(in the rows, 128 means zero)
Each path below is one point turned by a fixed rotation once a step. After each direction that follows a path, write how fast that rotation turns it, in degrees per step (0 if it stays still).
Each turn is a multiple of 5 degrees from 10 to 175, or 0.
Each row of a path follows its step; steps can be skipped.
path 1
step 3: [129 119 112 114 128 122 119 114 128 122 137 122 127 117 120 129 115 126
 125 128 124 132 120 117 131 148 119 135 137 129 128 114 128 115 117 133
 130 139 134 130 142 126 125 129 128 119 132 135 124 109 144 124 137 131
 124 127 137 126 121 129 146 117 132 128 120 127 124 128 143 136 136 123
 131 123 125 141 125 126]
step 8: [128 131 131 132 124 125 128 135 134 103 130 129 128 134 130 115 128 120
 130 130 123 126 133 142 116 128 120 140 143 129 138 141 130 120 123 127
 126 130 140 128 135 131 126 125 129 145 128 137 145 141 130 119 118 123
 135 120 135 146 135 143 130 130 145 125 128 106 122 133 128 128 126 130
 126 131 130 124 109 127]
step 10: [126 120 119 124 118 136 130 128 118 129 123 136 130 136 141 133 111 131
 138 117 135 129 135 121 122 142 123 140 132 115 135 133 135 121 122 126
 145 139 128 142 133 118 134 125 128 125 138 129 118 110 123 119 123 130
 126 115 131 138 133 140 136 143 127 113 119 127 120 128 135 125 132 138
 135 121 126 132 116 116]
step 12: [124 114 125 132 125 137 125 116 134 128 120 129 122 124 128 116 121 134
 125 121 114 122 121 147 136 127 138 135 136 112 126 136 136 128 133 129
 127 124 139 137 137 112 128 120 134 142 130 131 137 105 118 145 128 137
 133 110 133 122 133 132 123 121 142 138 125 132 127 131 133 131 125 125
 141 126 128 121 136 120]
step 15: [141 134 132 129 133 125 116 132 131 134 129 118 120 124 119 123 116 128
 131 134 130 126 132 130 123 125 129 157 132 129 115 135 119 132 125 142
 124 130 130 118 116 123 134 117 138 128 120 136 154 126 135 117 123 136
 130 123 131 133 132 137 125 137 137 128 139 122 125 137 131 148 135 118
 133 141 122 124 128 122]
step 20: [129 119 126 122 133 132 131 125 129 131 130 127 122 113 134 122 130 109
 128 138 142 129 128 126 137 142 131 130 131 135 125 130 134 134 135 116
 125 137 130 146 117 139 117 119 119 127 129 147 126 119 121 132 121 130
 143 113 129 135 135 129 133 127 115 127 116 125 124 125 127 137 142 133
 138 110 137 140 115 126]
step 29: [126 118 127 119 127 124 134 117 115 141 126 130 130 132 146 129 127 124
 128 141 113 129 118 128 128 133 126 129 132 117 131 115 132 136 127 112
 140 135 123 127 131 126 129 116 115 144 135 125 134 110 136 135 119 137
 114 120 136 134 132 131 126 134 133 130 123 122 127 141 129 116 117 135
 115 128 114 137 113 126]
step 31: [118 118 137 128 127 137 127 142 138 124 130 124 116 134 116 129 133 112
 133 137 120 123 125 132 127 126 133 134 143 124 139 138 135 126 128 122
 116 127 139 139 133 112 120 111 123 130 136 146 139 124 137 135 112 132
 134 118 129 128 125 145 117 131 126 131 123 126 144 127 129 134 133 130
 123 136 119 134 118 119]
Directions:
[125 126 127 128 130 125 130 126 130 125 130 127 127 127 126 130 127 129
 128 131 129 130 125 130 130 129 125 129 128 128 127 130 128 127 129 129
 126 129 125 127 128 127 126 132 128 128 132 131 128 126 128 129 129 125
 130 128 126 127 127 129 128 133 128 131 130 126 129 124 127 124 129 126
 128 127 127 126 127 132] => 130
[125 128 130 127 129 128 128 128 128 124 129 132 128 128 126 130 131 127
 130 129 125 131 128 126 129 127 131 127 128 127 129 123 126 127 124 128
 131 128 129 127 132 129 128 129 125 128 127 128 128 128 128 127 129 127
 129 129 130 131 127 131 126 127 127 129 129 129 127 130 131 127 127 126
 125 131 129 130 126 130] => 140
[127 126 129 131 129 131 128 128 125 127 125 125 129 129 127 125 128 129
 126 127 130 128 126 123 128 125 125 127 129 134 130 129 130 128 128 131
 128 128 124 129 128 130 127 127 127 126 130 127 125 129 127 128 125 130
 131 128 128 132 131 132 127 128 128 127 127 128 129 126 128 128 127 128
 128 129 130 129 129 130] => 110
[129 127 126 130 128 128 130 131 131 128 129 127 132 130 129 129 129 127
 130 127 129 127 132 125 127 128 128 131 127 128 131 127 128 128 131 129
 132 127 126 129 127 128 129 132 126 133 131 127 130 131 127 129 129 128
 128 125 126 129 129 128 130 125 128 129 131 128 124 127 129 127 127 127
 129 125 126 131 127 129] => 40
[131 127 128 126 129 128 128 127 127 127 135 130 129 128 125 128 126 127
 126 131 129 129 128 128 130 126 126 126 128 131 132 129 130 129 128 127
 128 127 128 127 126 128 128 127 126 128 122 126 130 126 125 127 130 128
 128 130 127 126 126 130 129 127 128 125 128 127 128 125 131 129 130 128
 131 125 127 128 128 129] => 20
[126 128 129 129 128 130 125 127 129 123 128 129 130 128 128 127 127 128
 128 127 130 125 129 127 128 129 129 127 129 127 126 131 127 132 129 129
 128 131 127 128 129 130 127 130 129 128 124 126 128 131 129 125 126 126
 122 129 123 128 131 128 126 130 127 128 129 125 125 128 129 129 128 127
 125 127 128 125 128 128] => 40
